In the data rows, the value 128 means zero.
Some points:
[127 104 110 160 112 127 120 150 165 141 107 128 151 116 136 139 146 135
 138 135 150 120 162  90 170 113 135 141 124 102 138 125 154 118 106 145
 156 101 142]
[152 125 135 166  95 144 111 118  54 155 176  99 156 131  79 223 134 134
 136 180  81 148 106  83  66 135 134 156 140 131 109 145 171 132 125 151
 107 127  54]
[142 114  98 121 117 120 117 140  88 154  83 158 127 116 141 157 143 126
  85 138 128 115  86 157 114 144  98 162 115 131 122  51 150 129  85  91
 135 144 159]
[148 170  98 102  67 126 116  89 153 224 145 129 119 133  78 121 135 183
 167 149 145 169 180 122 185 148 111 137 103 169 109 108  86 171 133 127
 106  57 175]
[ 47 145 139  56 188 105 199 100 112 135  92  75 139 116 202 129 112 224
 105 133 122 129 153  47  78 167 173  99 133 112 128  95 158 166  91 130
  97  26 108]
[114 151 126 163 130 157 133 144 146 169 109 162 137 100 140 146 142 133
 135 125 127 143 150 148 164 126 118 122 142 142 157 114 151 134  93 101
 139 131 119]
[118 136 114  63 127 118 152 162  66 127 140 182 123 151 127 112 132 181
 166  55 104 148 208 150  91 141 147 133 129  88 133 120 114  79 154 121
 147  93 116]
[142 126 155 170  42 102 129  32 125  91 176  88 203 196 137  44 157 102
 109 190 125 171 166 144 159 171  93 129 140 144 128 117 147 140  44 104
  95  41 135]
[121 138 100 148 114 147  95 159 155 152 108 133 153 129 145 139 141 159
 136 122 151 144 160 134 153 132 136 135 132 134 137 123 136 137 108 123
 133 123 120]
[160  67 189  60  35 144 151  51 124 134 133 157 125 115 112  47 133  85
 131 143 131  63 120 103 139 127 134 158 108 211  55 171 136 128  96  89
  90 151 103]
[111 161 113 130 137 105 150  98 127 102  90 108 148 143 112 114 130 101
  94 115 161 136 121 146 114 140  54 147 119  56  91 143  54 134 123 142
 165 147 122]
[116 120 144 127 156 116 106 184 147 116 130 116 143  96 120 123 113  87
 169 106 118 114 153 135 114 144  83 140 134 130 140 107 112 133 117 119
 142 169 121]
[115 120 155 109 124 130  97 186 142 110 132 149 148 132 125 119 119 114
 151 119 116 127 116 127 100 122 106 151 134 106 147 117 116 144 117 119
 127 197 138]
[ 94 163 155 188 141 138 108 164 107 136 153  93 125 148 127 138 120 135
 122 155 136 100 166  89 128  98 146 127 133 124 119 153  96 101 201 144
 146 157 137]
[120 140  70 131 134 109 144 170 116  83 139 170 158  92 165 134  84 100
 159 133 128 149  84 137  87 191 152  46  67  93  98 143 109 180 183 107
  98 135 187]
[160 121 173 127 145 153 120 137 137 136  82 157 133  95 147 151 151 153
  92 107 141 155 122 167 191 116 113 111 175 152 138 125 138 139 117 151
  87 132 123]
[ 49  68 153 153 104  93 149 147 157 191 149 154  89 104 118 125 141 116
  77  70 100 174 177 242  39 129 201 155  56 116 174 160 109 163 191 164
 181  74 148]
[168 124  97 134 119 129  77 149 129 152 136  42 110  60 145  87 122 107
 125  76 110 120 117 130 173  77 174 116 126  96 133 112 106  94 120 133
  96 157 125]
[119 133 113 154 120 143 128 147 141 166 115 136 153 127 179 153 141 143
 140 133 134 137 129 137 174  99 151 162 119 126 126 124 137 115 118  95
 140 113 131]
[109 113 140 111 161 147 131 130 165  81 139  81 146 137 114  98 172 175
 171 166  55 131  65  96 134 190 113  49  26 143 125 171 125 114 135  89
 165  77 144]
[137 103  97 127 122 134  81 162 143 154  98 120 176 132 135 150 119 139
 132 125 169 159 157 135 137 147 127 135 117 126 134 111 140 134 108 113
 129 130 108]
[101 147 160 141 132 129 142 186 159 112 150 133 119 104 128 124 139 126
 149 126 112  97 108 130 126  79 121 161 140 122 140 128 107 131 117  99
 151 155 162]
[ 90 158 105 104 153  79 149 156  95 134 186 187 101  87  89  68 121 186
 127  61 108 155 178 146  72 122 128 127 138 101 144  92 107  68 127 119
 151  89 115]
[113 133 115 194  74 129 169 107 111  67 131 141  55 141  57 175 103  78
 124 146  62 198  97  14  76 126 152  69 135 167 119 121 114 112 131  98
 111  94 106]
[131  92 151 103 110 146 122 167 155 109 123 164 147 154  62 109 151  81
 127 153  91 141 128 128 155 122 144  96 139 135 142  87  98 128 122 107
 128 143  95]
[ 59 144 110 151 155 124 123 159 156 141  81 110 144 166 162 150  81 129
  85  97  97 136 115  71 145 152 118 124 101 109 125 126 163 153  77  90
  93 115 110]
[149 118 127 133 114 126 190 120 167 149 136 129  68 143 160 106 170 121
 160 112 180  39  57 125 121 157 170 103 132  87 156 141 111  40 114 157
  59 162 103]
[112 132 143 121 117 163 130 192 138 104 123 113 134 139 130 130 151 129
 177 105 128  97 148 129 125 120 127 148 135 113 140 129  96 141 134 127
 144 154 159]
[120 133 147 138 143 103 107 186 164 128 128 114 132  86 121 129 108 106
 127 147 131 125 134 139 137 122 108 140 125 112 125 109 129 117 112 123
 158 137 117]
[204  85 167 171 123 123  88  36  27 157 129  99 117 193  98  85 128 135
 108 155 130 155  81  91 107 145 114 156 183 162 158 167 124 167 159  68
 231 104  81]
[103 210 130  95 144 152  94 104 117 105  92 115 173 120 138 133  53 131
 153  95 167 118  65 167 123 110 188 115 146 209 192 113 147  94 122 187
 142 129  74]
[115 161 124 154 151 131 153 135 135  81 108 115 134 123  96 106 158 110
 116 107 144 106 133 201  99 160 120 110 214  84 111 146 183 170  95  70
 152 168 147]
[ 80 171 136 112 132 157 105  90 123  30 155 101 126  90 176 206  88 138
  85  90 165  48 105 121 158 110 111  48  57 151 235 146 135 123 169 111
  85 120 105]
[139  86 127  95 135 169 134 115 195 106 152 158 121 145 138 125 166 108
 137 196 102  97 130 136 147 111 198 117 173 181 135 119  53 125 111 104
 144 119 115]
[109 148  97  51 133  81 222 112 121 115 237 139 116 142  64 120 154 110
 108 167  87 147 124  71 201 209 166 207  79 164 133 150 108 186 150 162
 154 131 120]
[141 164 113 215 109 160 104 123  96 155 129  86 132 108 105 211 129 176
 133 130 121 156 156 103  87 142 104 114 141 139 121 142 139  82 128 155
 140 123  97]
[161  81  88 139 126 169 193 153 105 169  89  69 133 186 130 125  42 157
 131 157 113 115 115 140 153  85  85 122 145 156 173 179 171 127  99 180
 128 120 143]
[138 132 105 135 104  85 131 149 122 160 128 188 135  80 148 149  77  99
 129 160 145 164  91 150 120 121 158 144 134 100 136 127 144 146 128  61
 105 118 158]
[151 162 120  72 150 169 113 122 133 156 132 148  82 109 228 140 119 138
 116 185 166 165 152 143 144 164 138 174 129 127 135 160  75 138 111 163
 130 107 151]
[133 106  99  97 163  49 132  45  95 120  94 114  89 131 133 121 179 127
 139 106 146 131 165 218 101  47 137  67  59  99 105 187 102 150  70 179
 124 176 113]
[117 110 127 151  65  88 116 115  55 105 101 113 111 163 110 114 137 141
 106 192 102  81 171  87 117 169 116 137 117 186  92  79 100 108 194 150
 152 180 133]
[149 161  92 154 134  95 156 120 153  71  82  69 124 173 132 107 148 107
 125 113 119 114 117 157  93  82  97 160 121 100  94 113 124 123 194  94
 128 143  94]
[167 130 100  82 141 120 170  69 183 143 131 120 185 169 141 201 147 126
 103 100 121 169 136  61 133 175 148 140 110  83 167 129 169  69 152 157
 170 136 234]
[122 144 143 136 128 156 118 163 129 163 120 161 142 126 142 140 145 117
 140 127 130 139 126 139 138 110 127 137 138 131 158 112 154 145 100  96
 123 138 142]
[119 166 147 176 154 157  96 135  73 204 143 143 139 153 128 175 140 120
 108 153 148 135 162 106 116 101 128 105 138 172 149 135 154 121 167 109
 108 145 132]
[156 112 191 112 123  86 107 134 176 119 141 130 121 105  97 115 108 141
 155 127 125 124 133 150 168 132  98 118 151 144 102  99 118 149 139 147
 116 153 130]
[ 98  47 129 112 191 173 113  76 139  90 168  75  57 112 130 158 102 158
 144 119 174 159  85 150 149  95 103 128 194 144  57 129 131  76 200 187
  79 197 132]
[158 105 183  83 169 100 144 158 107  98 150 174 102 132 130 121 116 154
 103  63 161 150 122 147 112  90 142 134 138 123  97 106 116  88 130 151
 121 116 134]
[104 155  71  82 102 109  81 141 118 159 124 135 139 142 161 104 189  64
  88  83 165 114  78 122 142 105  47 110 154  80  73 160 204 145 125 135
 174 103  94]
[151 133 156 155 109 135  96  27 133 137 168 135 119 186 102 102 112  99
 171 108  86  79 100 156 173 121 112 148 120  95  40  75 112 238 125 141
 196 114 149]
[162  61 129 179 185 100 146  95  89  91  75 197 141  94 101 112 108  73
 110 134 147  95 100  96 154 115 124 114 187 137 137 158 134 111 154 225
  40  63 190]
[200 124 103 125 168 198 140 115 176  76 125 143  99 120 134  70 132 129
 139 181 121  92 156  97  45  92 123 155 128 105 147 115 185 146 178 157
  89 179 106]
[163 134 175 119 159 139  89 157 138 120 120 128  84  92 131 103  96 138
 121 114 154  89 119 174 137 135 135 146 114 136 104 172 131  84  85 118
  79 170 128]
There is one direction along which these points spread out most. Take the direction at right angles to it along which they spread out most. Go by this last direction. How far along it is each point below, from 0 to 99? The average is 50, and the first point in the table lies past the average. One standard deviation of the points above along it is 16.
[ 80 171 136 112 132 157 105  90 123  30 155 101 126  90 176 206  88 138
  85  90 165  48 105 121 158 110 111  48  57 151 235 146 135 123 169 111
  85 120 105] 50
[167 130 100  82 141 120 170  69 183 143 131 120 185 169 141 201 147 126
 103 100 121 169 136  61 133 175 148 140 110  83 167 129 169  69 152 157
 170 136 234] 72
[162  61 129 179 185 100 146  95  89  91  75 197 141  94 101 112 108  73
 110 134 147  95 100  96 154 115 124 114 187 137 137 158 134 111 154 225
  40  63 190] 26
[119 166 147 176 154 157  96 135  73 204 143 143 139 153 128 175 140 120
 108 153 148 135 162 106 116 101 128 105 138 172 149 135 154 121 167 109
 108 145 132] 54
[ 59 144 110 151 155 124 123 159 156 141  81 110 144 166 162 150  81 129
  85  97  97 136 115  71 145 152 118 124 101 109 125 126 163 153  77  90
  93 115 110] 69
[160 121 173 127 145 153 120 137 137 136  82 157 133  95 147 151 151 153
  92 107 141 155 122 167 191 116 113 111 175 152 138 125 138 139 117 151
  87 132 123] 39
[149 118 127 133 114 126 190 120 167 149 136 129  68 143 160 106 170 121
 160 112 180  39  57 125 121 157 170 103 132  87 156 141 111  40 114 157
  59 162 103] 29
[ 90 158 105 104 153  79 149 156  95 134 186 187 101  87  89  68 121 186
 127  61 108 155 178 146  72 122 128 127 138 101 144  92 107  68 127 119
 151  89 115] 78
[142 114  98 121 117 120 117 140  88 154  83 158 127 116 141 157 143 126
  85 138 128 115  86 157 114 144  98 162 115 131 122  51 150 129  85  91
 135 144 159] 52
[120 140  70 131 134 109 144 170 116  83 139 170 158  92 165 134  84 100
 159 133 128 149  84 137  87 191 152  46  67  93  98 143 109 180 183 107
  98 135 187] 67
